These views show one set of named points, seen from different sides, and a view may be mirrored.
A view may leave some points out. In some views, one point has been moved. Which views, in the order they come, and which point in each? Write none if no view has one.
Scene 1:
In the rows, zero is written as 128.
panel a:
  vafek [137  78 103 107 121 148 191 149 112 173 123  69]
  Gim [133  90  98 118 117 169 174 157 113 182 127  69]
  mifa [139  83 104 105 124 152 196 143 118 167 135  68]
  mif [144  99 106 107 120 166 190 159 119 188 121  51]
  kepaz [132  93 100 120 120 171 178 141 115 164 134  74]
  fepu [129  92 110 115 127 166 183 154 122 179 141  72]
  surar [134  86  93 119 114 169 174 147 111 169 130  75]
  Fudav [138 102 108 116 123 171 190 136 119 162 128  63]
  zepap [137  78 100 105 122 152 191 151 119 174 144  72]
panel b:
  zepap [128 135 145 156  89 104 123 109 105  74 148  56]
  Fudav [123 132 150 141 100  81 140 113 116  89 154  66]
  kepaz [129 141 138 146 101  88 146 112 113  82 147  65]
  sir [123 141 133 158  87  99 134 110 113  71 140  60]
  felal [121 139 132 158  85 100 135 112 113  68 140  59]
  mifa [123 129 150 152  88  97 127 115 109  76 151  57]
  vafek [115 131 143 157  80  95 128 115 116  72 146  57]
  fepu [127 150 143 155  98  97 128 107 113  88 144  68]
  Gim [118 147 130 154  91  89 140  98 117  80 141  70]
  surar [125 141 129 150  96  90 149 107 113  74 143  64]
panel c:
  surar [125 122  85 159 110 129 135  94  94 116  78  74]
  fepu [117 124  91 175 114 133 126  96 105 133  86  79]
  Fudav [120 127  94 169 105 129 122 113 115 112  82  72]
  mif [137 124  99 178 115 121 117 100 108 115  99  94]
  vafek [123 118  92 189 104 129 137 101  92 112  81  87]
  Gim [129 121  88 163 115 123 132  88  99 121  85  85]
  felal [122 117  87 179 109 131 140  93  86 118  78  84]
  zepap [121 121  90 188 110 141 129 103  86 125  84  79]
panel d:
  vafek [ 94 124 127 116 129 210 154 177  97 150 144 127]
  surar [109 129 122 126 126 189 152 180  91 133 150 138]
  Fudav [105 123 132 105 116 183 143 189 101 142 142 132]
  Gim [104 125 121 119 127 196 148 177  87 124 156 133]
  mifa [ 93 128 130 111 128 201 156 190 102 153 146 130]
  mif [ 93 125 127  96 128 205 133 182  97 125 147 122]
  felal [ 98 127 122 126 131 206 160 178  90 142 153 133]
  zepap [ 91 131 128 114 133 205 162 192  97 148 156 131]
  fepu [100 122 129 107 121 194 158 192  91 134 163 129]
panel e:
  surar [138  92 115 139  93 108 109 123 128 137 142 148]
  fepu [135  90 111 136  89 103 117 117 141 136 146 156]
  felal [131  91 121 123  87  99 106 122 136 143 144 146]
  zepap [130  88 124 119  91 107 108 124 142 155 153 159]
  sir [132  91 119 126  88 101 109 120 136 143 145 148]
  mif [138 104 123 148  74 100 126 128 139 167 149 154]
  Fudav [139  93 114 144  82 119 117 143 133 146 149 165]
  vafek [130  94 123 120  78 100 109 134 136 153 145 150]
  mifa [130  89 124 122  85 111 109 136 139 156 152 161]
Moved in: panel e
  out of place in panel e: fepu
